Rotation paths and how fast each direction turns (degrees a step):
Each turn is a multiple of 5 degrees from 10 to 175, or 0.
Each row of a path follows its step; steps can be skipped.
Rotation 1:
step 2: [ 16  40  27  -5   8   4  19 -35 -17  25   2 -33 -11   7  19  -3 -37   2
   3  54  15 -26 -54  -1  44 -10  17  35   9 -33 -28  44   6 -14   5  -8
 -10  -7  12 -33 -21  -7  -3  40]
step 4: [ 15   6  18 -12   7   5  22 -17  10   8  14   1   3  45  14 -41 -47 -21
 -18 -37 -16  25  17  18 -11  32  11  55  14 -21  64  30 -13  -3  -8 -20
 -21 -32 -22  -4 -21 -12  12  41]
step 9: [-29  -7  14 -25  -7  -1  39 -15  12  -6  20   8   0 -29 -18 -41 -37  -8
  15 -27  41  22  32 -36 -39   3  36  24   5  -7   0  20 -24 -11  22  -7
  -1 -15  26  18 -37   5   0  71]
step 12: [-19  15  23  -1  52 -16   6 -20  -1 -32 -13 -39 -24  -6  -4 -31   7   4
  -5  10 -15   1  -6  24 -33 -11  44  31 -30 -34 -13  13 -66  -6  27   5
 -21  12  27 -29 -13  27   9  43]
step 13: [ -7  27   0  21 -32  -6  29 -47 -10  -4   4   6 -12 -18  18 -29 -52  47
  -9  33  -3  -4  -5  17  33  24  10  14  -2 -41 -30  29 -47  -9  14 -34
 -26   4 -18  -9   1  19 -15  46]
step 15: [ 15  20   2 -30  33 -11  24 -19 -22  13  -8 -28   2  22 -15  -2 -43  -2
   4 -39  22 -20  -3  -9 -30   9  65  46  44 -18   9   3 -25 -33 -24 -18
  -9 -20  -7 -11 -30 -10  15  44]
step 22: [ -5 -30  56   2  14   9   9 -32  20  26  20 -17  24 -48 -31 -20  18   9
 -13  12   9   6  33  20   6   9  51 -12 -10 -55   8  10  13  10  27 -14
   6 -13  26 -18  19 -13 -33  54]
step 23: [  7  -8  23 -10  40   8 -11  14  34 -18  10  -7 -12  21  20 -55   8 -27
 -31  41 -20 -24  17   9   3  21  33  36 -20 -38   2  37 -23  15  -3 -10
 -49  -4 -12 -40  -6   8 -19  43]
Speeds:
[ -1   2  -5  -1  -7   1  -2 -10  -4 -10  -2   5   0  -1  -2  15  -5  -4
  -5   2  -2   4 -19  14   3  -3   7   7  13   7   4 -12  -5   0  -7 -15
   0   8   6  -8   3   4  10   6] => 25
[-10  -4  -9   6  -9  -2  21   7  10   6  -1   7   1  -5  14 -14  -6 -10
   3  -3   1  -3  -9 -10  -5  -5   1   5   8  -4   8  -8  -4   2   1   0
  -7   6  -8  -1   6  -4  -2  -5] => 70
[ -4  15  -3   6   9 -10  14  -3  -7   0   3  -2 -11  -3   0   6   7  -5
 -11   3  -8   0  -2   5 -15  -3  10 -11   0  -5  -3   3  15   6  -2  -3
   3  -9   6   1   9  -8  -4  -6] => 70
[  5   1   0   3  -8  -4   3  -5  -3   5   7   4  -4  11 -15   0  -7  -5
  -1   3  11  -5   3 -11  -1 -13   7  -9  -9   3  17  -3   7  -4  -2  -4
   9   0  -6 -15  -9   7  -8   5] => 60
[ 12  -7 -17   0   2   9   2  -9  -5   5  -1   6   0   3 -17  -1   5   6
 -13  -5 -14   1  -5  -8   6  -8   4   6   3  -7   2   5  -8  -7  -3   9
 -11  -8  -5   6   5  -2   0  -5] => 35
[ -5   0  -7 -17   5   2  -2  -6   5 -15  -2   0  15  -8   1  -4  18 -16
  -8  -1   7   3   4  -9  -7  -2   1  -5  -2   3   4  -3   3   0  -4   0
 -12   0   6   3  -5  13  -5   4] => 130
[ -9  -2   9  -4  -4  -3   0  -2   0  -9   3  -7  -4   4   1   7  12  -7
   3 -16 -10  -9  -3   4   6 -14  -9   8 -11   3  11   5  -8   0  13   4
   0  -1   4 -10   8  -7  -4  -4] => 170
Rotation 2:
step 11: [-19 -24 -17   6  24  -7  19  -3  -4  16  -6  -6  45  29 -12  20  11   6
  13 -21   5   1   3  14  13 -11  43   6  26   5  -6 -19  19 -30  -2  68
 -38 -20  21 -30  51  54  10 -16]
step 12: [-33  14  49  -1   6   2  -4  42  20   0 -17   4 -49  -1  18  15   9  34
  -2  -2  20  28 -24  -9   9  15  16   8  43   1   8  28 -23  32  48  22
 -22 -44  20  16   6 -29  15 -38]
step 15: [-44 -36 -23  -4  -8  22   8 -28   5  -8  11  -1  20  19  -4  -4 -17  19
  -2  -2  32 -33 -50  25   8   1   9  28 -29 -11  -7  16  52 -14  -6   7
 -20 -41   0  16  22 -66 -24 -14]
step 16: [  2 -13   6 -39 -32  -3 -30  19  13 -28  13  21   7  24  50  -3 -28 -40
 -23 -24  18  23 -36 -14 -15 -36   8  -8   2   4   1  15 -76 -21  -7   1
 -10 -26  29   4  19   5 -29   4]
step 17: [  1 -18  -1  13 -43 -40  -2 -19 -38  35 -19   8 -20  13  17  26 -16 -59
  11  42   2  -4  16   6 -12   4   1 -37   6   6 -27  57   9  35  -2   1
 -15 -11 -46   4  -5  13  -2 -27]
step 18: [-29  29 -28   9 -20  17  -8   2  26 -27  -5 -29  -2 -25 -29  25   8   8
 -36   5  44  -6  18  -7  36   5 -12 -31  28 -12 -46   8   4   9 -45 -35
  53  -4 -15  15 -11   1 -44   1]
step 19: [-15 -30 -12 -18   8   1  -3  41  13  32  43 -20  39  15   8 -15  32 -12
 -33 -15  18 -21  27  13 -38 -30  27  30 -10 -12 -51  20  27 -26 -12  36
  10   1 -13 -19  -7  11  11  37]
step 23: [-66  16  43  35  -6  36  64 -18   1 -23  -7  -2  34  27  19  21 -17  23
  14  -7   3 -20  12  13 -10  21   7  15 -20  -9 -16  -5  34 -34  -9  28
 -11 -18  -7  -3 -31  14  16   4]
Speeds:
[ -5  -7 -11   4  -3   4 -14   0   7   0   5  -1  -6   8   3   1   6   6
   2   2  -9  16  15  14   4  -3   2  -7   9  -6 -11   5   1   3  -2   1
   8  11   0 -11   4  -1   9   7] => 35
[ -4 -10   5  -7   3  10  11  -5 -13  -3   7  -4  -1  -6 -10   9   8   5
   0  -8  -5   4   5   3  -7   9  -4   4  -4 -12  -3   1   7   5 -13  -2
  10   7  -3  11  -2  10 -13   4] => 85
[ -1  -4  -3  -6   4   5  -6  -4  -3   7   0   7  19 -15  15   0   1   9
   3   6   8  -5   4 -14   4   8  -5  -4   1  -3   6  14  -6  -5   4   5
  11   8  10  -3   6  -2  -3   4] => 130
[ -2  10  -1   1  -2   4   3   6   9   2   9   7  11   3  -3  -9  -2   9
  -7  -4   4  15  -7  -3   4  -2 -11 -13 -14  -1  -1 -11  -6  -3 -16   2
  -1   3  -7  -7   5   0 -10  -7] => 135
[-16   6 -15  -5   6 -12   4  -1  -8 -13   2   9   1   2   6   8  -8  -7
   5  -3 -15   0  -1 -16  -1   5  -6  -3  -7   3  -6  -2   1   5   3   1
  -3   6  -8  -4  -2  10   9   2] => 110
[-17   4 -13   8  10   6  -2   4  -3   7  14  -3 -16  -9  -5   2  -1   0
   1  11   7  -4  -2  -1  -7   7   7   5  -4   0  -1  -7 -13   4  -3  -7
   2  -6   9  -3   7 -11  -3  -2] => 120
[  1   7   2   8   2   5   1  -1   7  -1  11  -9   3 -11  -9   5 -11  -2
   4  10   5   1  -4  -3   8 -11   0   4  -2 -13   4  10   7 -11   7 -14
   3   2 -15  -6  -1  13   6   4] => 85
[-12   2   3   3  -7  -3  -2   8  -4  13  -2  -3   6  -6   5   4  -1   2
  14   0  -2  -3  11  11 -15  -7  -5  -2 -11   3  -6   0  13  -9   6  -1
 -17   8  -1  -2   0  -7  -9  -2] => 175
